In the data rows, the value 128 means zero.
Each row of this table is followed by its label. One hidden rule gives the labels. It looks at one to three of the table's principal directions, none of them among the few with the most spread.
[106 148 151 142 108 156 115  87 110  84 104 113  97 123 120 111 160  66 122 118 155 135 134  99 111 130 118 183 164 153 145 204 158 148 178] seed
[137 182 164 166 102 156 110 171 116 169 154 155 131 145  99 149 101  86 161  98 110 154 104 131 185 137 119 160 135  89 215 162 168 108 112] seed
[134 131 132  94 175 120 153 144 110  66  75 113  91 156 130 121 109 162 110 196 155  77 168  90 118 144 128 124 142 161  69 104 102 123 200] seed
[120 130 102 126 154 168 146  68 149  62  76  92 132 142 135 146 100 156 122 122 132 114 104 115 121 120 114 132 149 165  36 161 104 162 160] kite
[210 137 121 136 111 144 131 177 130 101  99 183 211 153 130 151  83 157 161 152 101  75 160 103 153 136 121 116 114  82 159  67 168 144 112] seed
[131 182 110 114 166 202 151  55 153 103  78 113 151 167 161 136  56 139 186  68 134 107  68 118 180 130 107 155 124 152  18 206  94 151 173] dust
[172 116 167  87  39 107 111 177 102 138 146 187 158 139 117 136 132 111 166 125 121 108 145  89 139  45 171 115 138 130 182  86 254 115 144] seed
[123 112 125 143 105 125 114 122 152 102 121 118 114 110 116 128 143 127  85 153 113 141 141 122 106 127 134 132 160 129 128 126 127 135 109] reed
[123 157 140 122  51 147 121 131 115 125 109 177  91 133 128 149 138  89 137 103 114 177 120  87 154  79 119 176 147  87 175 131 212 151 140] seed
[160  80 148  91 117  48 106 213 117 158 150 165 146 136 111 137 147 151 142 166 161 112 158 140 118 114 160  80 110 130 175  15 190  95 100] kite
[141 145 116 102 159 135 148  97 158 101  96 122 158 166 173 135  96 190 169  94 124  86 102 144 152 101 118  86 115 157  31 127 115 147 148] dust
[110 109  87 161 193 140 119  66 205  85  77  70 141 114 152 123 128 167  89 135 129 141 104 170  95 192 108 123 139 142  30 156  27 160  87] reed
[ 91  80 130 175 141  84  79 124 172 154 180 109  74  73 102 138 179 121  68 127 127 171 115 188  95 164 123 110 140 122 176 100  69 109  48] dust
[123  94 153 119 105  88 104 190 121 200 163 140 131 111 118 139 157 118 134 133 116 180 101 149 122 120 160 110 116 101 200  82 164 102  77] seed
[160 152 140  99 130 162 132 150 131 145  75 153 185 167 145 153  80 132 192 110 125 142  78 113 166 126 142 148 113 107 102 135 173 136 138] seed
[115 112 106 176 132 189 129 110 125  97  74 107 119  85 124 157 146 111  86 156  75 194  99 101 100 173 101 178 142  67 165 144  94 181 100] seed
[124 140  89 149 188 192 154  40 151  14  73  92  92 118 132 130 103 164  77 157 114  76 144 103 121 165  78 142 158 161  28 164  28 170 163] kite
[154 124 135 102 124 121 113 140 131 157 114 136 188 146 143 105 125 101 184 116 169 128 117 126 134 150 146 145 115 135 132 135 170 125 122] reed
[118 144 139  93 158  78 141 205  96 199 158 158  86 155 109 134 110 139 141 150 164 145 139 144 167 142 133 118  91 111 154  65 132  74 125] kite
[126 134 113 121 143 136 137 130 154  91  68 137 101 131 131 152 108 169  93 164 108 148 128 120 131 127 125 132 134 109  61 104 102 142 127] kite
[106 144 125 119 137 138 138 119 111 142 139 138  83 116 118 136 122 136 129 119 118 151 113 128 162 107 119 130 112 131 107 130 112 120 127] seed
[145 182 143 115 114 166 134 170 116 183 109 167 150 160 133 150  79 120 194 101 104 172  78 114 208 123 126 158 107  80 149 138 173 123 115] seed
[136 120 143 114 117 112 105 117 135 120 124 151 128 118 141 117 161 126 149 112 141 125 127 136 134 111 128 119 119 144 124 117 158 136 115] seed
[116  73 129 152 145 103 108 164 110 121  87 120 113  77 136 128 207 123  91 187 114 187 138 126  70 176 121 138 114  78 196  77 115 160  87] dust
[124 159 109 106 175 174 172  71 144 100 121  89 134 163 159 117  78 165 134 111 116  71 110 125 147 136 111 111 139 168  32 177  63 132 176] kite
[119 105 103 115 130 120 126  97 147  94 110 123 102 117 112 137 119 141  96 143 152 128 138 121 109 114 136 132 139 155  65 114 111 129 136] kite
[132 148 143 113 174 128 138 188  98 138 104 149  92 130 110 139 109 163 137 180 116 142 129 119 179 144 124 123 100 114 118  87 109 107 122] reed
[125 107 127 169 129 138 126 143 114  63  94 119  95  97 102 148 165 132  57 195  98 141 164 105  85 153 109 142 157 101 172 105 117 158 123] kite
[148 128 116 107 135 158 164 153  95 144 137 125 161 139 116 144  80 152 144 148  99 111 118 102 149 113 141 113 116 125 120 112 128 117 142] kite
[137 149 120 112 135 160 145  97 112 162 144 133 174 146 142 118  99  97 177  76 149 113 104 129 144 134 126 149 102 133 120 174 133 125 150] kite
[109 101 140 137  96 102 118 180 102 112  93 156  57  91  94 150 174 106  42 206 113 191 169  98  77 129 143 165 142  70 185  77 147 129 128] kite
[112 128 119 127 172 136 143 108 148 153 168  94 138 139 122 145  94 168 133  98 117 114  83 174 148 123 129  82 122 163  77 141  79 106 110] kite
[153 136 128  93 102 119 141 140 134 122 102 148 154 165 155 125 104 137 149 126 136 103 141 105 125 103 145 126 131 122 103 112 167 130 164] seed
[116 119 129 141  87 105  92 105 183 157 140 116 149 128 132 114 137  87 122  88 155 161 112 156 101 129 153 148 151 131 125 168 147 119 102] seed
[124 152 115 128 129 178 139  72 148 118 135 117 124 127 143 122  98 130 136  95 102 113 101 120 157 122 113 136 140 143  83 176  91 137 135] dust
[134 106 145 149 116  88  89 170 159 144  94 141 150 112 132 124 169 114 109 152 131 178 135 154  91 158 151 140 123  85 159 109 147 131  80] seed
[ 94 164 124 123 148 178 143  98 158 102  70 119  63 136 138 159 103 151  93 132  88 178  78 119 157 130 109 156 154 110  57 159  87 147 137] kite
[101 102 155 160  79 167  85  83 126  85  86 123  85  71 124 121 220  36  75 138 118 200 113  94  66 159 117 212 181 101 210 184 163 178 120] kite
[143  62 152  70  94   0 101 174 148 165 164 132 186 150 173  85 198 161 163 118 181  90 164 178  70  67 186  32 109 178 126  49 213 106 115] seed
[119 102 128 143 149 105 124 151 122 163 167  90 145 128 119 125 130 122 134 130 144 124 120 147 107 159 135 109 128 137 174 119 108 107 117] dust
[157 129 108 118 103 111 135 111 140  43  58 164 141 144 146 131 135 149 107 150 149  91 193 102  92  98 123 134 130 121  75  98 165 167 169] seed
[ 98 145 153 125 139 153 138 157  77 188 148 130  94 112 128 143 145 118 161 111  90 190  70 127 173 119 118 134 102 102 186 136 135 124 114] dust
[100 125 125 159 127 134 107  87 159  85 107 115  74 102 119 130 156 110  70 136 129 150 135 133  98 148 112 156 161 128 116 156  94 144 123] seed
[ 51  69 103 204 166 139 110  97 164 111 142  43  26  33  97 142 182 145   0 186  57 212  99 152  72 180 112 124 171 114 140 134   0 139  53] dust
[ 94 105 131 139 110 125 110  91 157  93 100 116  66  87 128 118 174 101  40 157 116 165 143 121  65 138 140 161 163 117 108 154  91 137 134] dust
[150 160 116  83 157 117 147 129 143 130 138 138 130 185 128 127  47 165 172 114 173  61 136 126 184 116 130 105 121 174  47 110 116  91 167] seed
[132 146 131 144 113 139 124 151 113 106  87 168  91 118 110 148 131 112 101 159 118 160 152 101 133 138 115 172 127  75 157 111 142 141 131] seed
[140 106 128 135  85  90 114 126 121 116 174 160 124 110 126 124 173 129 120 113 128 102 169 137 114  89 116  96 126 131 182  80 171 137 105] seed
[157 144 128  91 125  94 123 136 160 154 108 145 203 184 149 124  77 142 196  83 185 100 117 152 143 100 166 113 101 154  50 134 172 107 151] dust
[102  99 124 135 126 103 101  66 156 145 187  99 119 105 129  96 163  92 119  80 172 115 124 166  93 136 132 122 139 178 125 165 102 114 115] seed
[ 87 112 139 119 182 149 140 109  94 100  99  76  61 102 112 113 141 110  88 180 143 137 124  98  95 161 138 159 142 162  94 169  62 118 187] dust
[115  77 158 140  89  72 111 172 112 176 216 102 139 108 114 125 180 123 113 125 107 128 129 158  85  90 162  66 142 142 221 100 163  99 101] dust
[161  95 137 152 125  58  92 186 161 162 155 152 180 124 123 130 146 141 124 137 142 117 158 182  99 153 147  87 105  99 179  63 138 105  66] dust
[151  99 142 111 106  82  95 142 142 123 134 153 150 123 127 124 150 137 155 122 156 109 140 141 124  97 148  98 120 154 128  85 177 122 108] dust
[124 172 112 119 164 163 176  97 112  47  85 129  60 153 133 133  87 157  85 164 122  70 173  84 135 133  94 145 144 134  60 138  66 139 217] dust
[177 131  96 141 116 113 127 101 163  41  93 139 178 161 114 132  68 151 128 134 180  34 197 113 107 109 136 122 141 164  48 121 134 134 178] dust
[120 112 107 121 131 124 145  95 104  78 152 110  81 116 107 116 123 133 101 151 151  72 176  96 114 112 116 121 146 176 110 117  99 123 175] seed
[122 164 138  92 162 133 150 132 113 110  72 139 102 162 142 126 105 137 138 141 156 120 133 113 142 129 131 149 114 135  61 143 123 123 191] seed
[151 155 113 125 143 123 147 164 140 121  78 140 159 168 127 141  68 154 131 154 139 118 149 122 135 138 143 137 114 102  75 117 121 118 154] seed
[123 152 111 151 158 161 146 107 131 121 119 107 147 141 124 135 100 129 127 117 127 126 116 137 135 157 109 142 125 124 107 167  96 137 133] kite
[103  95 121 114 136  94 108  78 144  65 127 106  51 100 131  89 185 128  86 158 171 101 173 116  97 134 110 123 163 192  96 114 101 138 141] reed
[103 128 128 142 109 123 137 127 100 126 177 125  65  98  96 120 146 117  76 150 108 128 164 117 122 106 125 126 141 133 159 128 107 109 135] reed
[133 132 135 121 148 106 128 146 126 133 145 134 122 138 129 127 131 155 143 128 134 109 134 146 150 126 119  96 116 142 127  99 127 118 116] kite
[155 176 127  90 148 116 148 173 121 188 150 176 145 184 134 148  48 165 208  89 145 101 109 142 218 107 125 102  79 117 104  85 142  89 134] dust
[ 94 115 108 119 165  83 119  64 202 138 154  86 127 135 161 101 142 168 114  81 159 116 110 206 109 125 131  75 126 188  20 151  67 117 100] kite
[132 120 152 147 166 168 124 173  86 114  74 120 115 102 124 143 153 122 132 186  89 167 104  94 132 182 113 156 123  86 190 116 114 152 120] dust
[128 106 126 181 103 125 124 203  59 139 137 145  90  82  65 150 138  79  82 198 116 170 179  81 101 159 128 179 122  55 255  84 130 117 126] dust
[185 151 131 104  99 149 140 144  98 138 114 175 233 168 142 136  99 123 219  86 140  97 123 114 163  93 132 127  91 120 142 126 227 147 141] kite
[162 138 119  95 125 146 143 137 131 111  85 167 144 153 139 159  71 158 155 129 121 105 120  99 154 102 136 129 113 111  78  93 140 132 158] dust
[149 150 121 126 117 186 144 106  94 100 100 142 151 135 144 131 124 109 171 113 115 120 118  82 155 130  94 161 127 114 157 147 164 172 148] reed
Here are more rows. What is the label of each one?
[106 121 125 166 101 133 114 121 160 104 121 148  74  88 110 165 161 145  44 144  66 184 126 146 112 113 114 127 150  82 142 107 113 148  73] >> kite
[105 126 120 114 166 153 154 115  98 170 164  73 149 140 118 125  95 126 168 104 142 126  79 132 147 131 138 118 119 175 109 171 105 107 148] >> reed
[140 150 139 116 134 179 146 123 107 163 136 110 208 162 133 145  94 121 202  75 118 132  58 134 165 114 134 124 118 145 129 181 177 135 132] >> kite
[100 137 113 181 155 176 104  92 154  85  72 121  55  78 109 135 148  97  63 164 111 193 121 114 124 206  87 204 151  86 131 160  53 159  93] >> seed
[ 93 100 146 147  66 105  98 102 148 135 158 133  80  76 130 122 198  99  69 110  93 174 128 144  80  83 148 127 150 114 160 143 137 131 104] >> dust
[133 102 143 157 172  98 132 214  79 131 115 112 128 122  95 146 135 134 107 202 135 130 158 123  95 176 137 122 111  97 200  78 109 110 139] >> dust
[136  77 121 185 116  92  91 125 200 120 174  79 171 110 120 124 147 141  77 134 109 104 139 177  67 158 142  79 172 139 160 119  90 121  65] >> seed
[ 90 101 122 178 100 168 121  84 109  86 149 111  47  56  92 144 174  89  39 151  79 162 137  98  86 130 106 163 168 109 191 150  88 151 122] >> dust
[162 163 136 109 116 170 136 128 105  94  88 160 141 146 129 131  86 125 178 129 126  97 132  76 176 105 125 154 125 134 103 142 161 138 173] >> dust
[157 118 114 141 122 108 144 180  96 150 148 147 171 139 102 144  95 124 127 149 140 102 170 122 109 135 143 124 102  94 176  88 138 107 140] >> seed
[143 158 161 130 115 114 113 181 107 164 138 183 126 139 130 144 140 128 177 105 117 148 116 142 181 112 115 120  98  92 192  96 184 124 102] >> dust
[130 132 122 176 150 140 129 165  97 133 141 126 111 102  93 145 111 132 122 158 104 136 140 120 148 154 112 133 111  97 180 111  86 119 112] >> dust
[109 118 124 139 123 134 107  80 181  87  88 115 104 105 158 121 172 137  91 125 105 159 112 141 104 134 115 133 155 127  87 147 106 166  99] >> seed
[135 168 101 127 143 190 165  92 125  87  73 127 142 148 147 140  86 149 138 123 102 124 115  99 155 125 102 152 125 115  64 163 111 165 159] >> reed
[149  83 143 125  71  82 111 170 101 174 203 131 179 113 111 103 164  96 140 132 137 110 162 129  94 104 165  99 129 138 224  98 193 103 105] >> reed
[164 133 155  89  86 118 115 167 111 180 132 167 184 160 150 119 118  92 208  97 150 125 111 109 150 113 153 140 112 112 180 116 215 117 138] >> dust
[ 91  55 138 145  66  55  85 132 140 125 163 121  72  63 117 105 246  94  39 162 128 178 173 142  37 113 146 119 160 121 206  88 153 134  80] >> reed
[140 176 138 142 164 132 150 186  61 150 152 159 110 151 107 148  94 142 185 124 133 104 140 121 203 134  89 121  84 106 190  93 133 112 146] >> dust
[145 111 139 162  72  78  89 176 175 153 142 180 132  95 128 143 159 147  88 135  73 165 149 165 114 102 149  99 118  59 171  69 142 122  47] >> dust
[127 143 131 123 134 152 145 116  86  91 107 135 111 141 106 138 123  97 120 138 160 112 149  95 117 136 114 168 135 136 140 148 151 138 185] >> kite
[126 141 117 100 158 108 146 140 125 120 106 136 101 145 131 121 107 160 123 156 150 115 152 125 143 128 129 121 111 139  66 103 104 114 150] >> reed
[217 220 129 160 127 174 148 230 122 128  61 222 217 205 121 211  12 183 215 120  79 116 117 114 243 128  95 134  84  20 160  70 194 146 109] >> dust
[ 74  83 165 141  56  77  95 144  79 156 195 119  40  70  95  93 241  31  61 151 150 183 171 110  55 118 147 164 165 127 255 135 177 109 132] >> reed
[116  96 141 145  65 129 102 115  96  92 139 134  78  73  95 108 190  61  79 163 131 143 175  76  81 116 134 173 166 131 205 137 164 139 142] >> seed
[142 105 103 120 123 121 138 104 162  98 110 103 169 136 148 117 112 156 111 138 124  94 144 125  90 117 148 105 141 147  64 128 109 138 141] >> seed
[105 104 121  86 154  77 135 104 146 104 124  78 106 144 140  78 138 141 100 159 190  86 167 131  81 128 159 107 149 207  36 141  97 103 179] >> reed
[115 108 122 155 114 136 115 125 139 191 144 116 162  96 148 125 150  98 131  97  96 187  87 152 101 148 141 142 108  78 173 153 108 135  82] >> dust
[106 142 126 128 121 134 114  90 161 107 122 131  64 115 130 117 137 122  97 125 127 143 127 126 141 129 115 147 154 140  93 147 101 129 121] >> seed
[129 115  92 132 171 122 137  93 161 144 124 104 177 134 160 118 113 150 144  97 147 115 112 166 111 159 121 110  97 132  73 135  72 137 111] >> dust
[117 115 141 176  92 101 104 194 105  90  91 184  29  75  78 165 185 109  22 217  97 197 194 102  92 142 115 172 141  37 225  54 140 139 101] >> seed
[128 128 132 130 153 119 115 106 156 120 124 108 140 135 139 103 130 123 130 123 156 106 131 148 116 159 131 127 135 157  93 156 100 121 131] >> seed
[106  91 117 129 130  86 115  95 160 135 177  89 122 113 131  97 155 129  99 118 153 108 143 162  86 128 142  95 144 175 107 135  94 110 114] >> reed
[113 137 148 110 108 114 127 115  88 158 177 143  94 108 134  83 161  85 143 107 146 115 152 118 132 106 134 138 111 147 160 153 136 106 156] >> dust
[121 105 123 125 154 131 100 106 165 122 106 118 119 102 137 131 146 154 143 124 124 158  85 147 148 139 120 116 125 148  85 114 105 142  74] >> seed
[ 84  69 155 139 122  72  87 134 112 184 193  89 103  76 126  97 218  92 135 111 148 171 107 163  90 126 147 104 123 159 205 127 133 111  87] >> dust
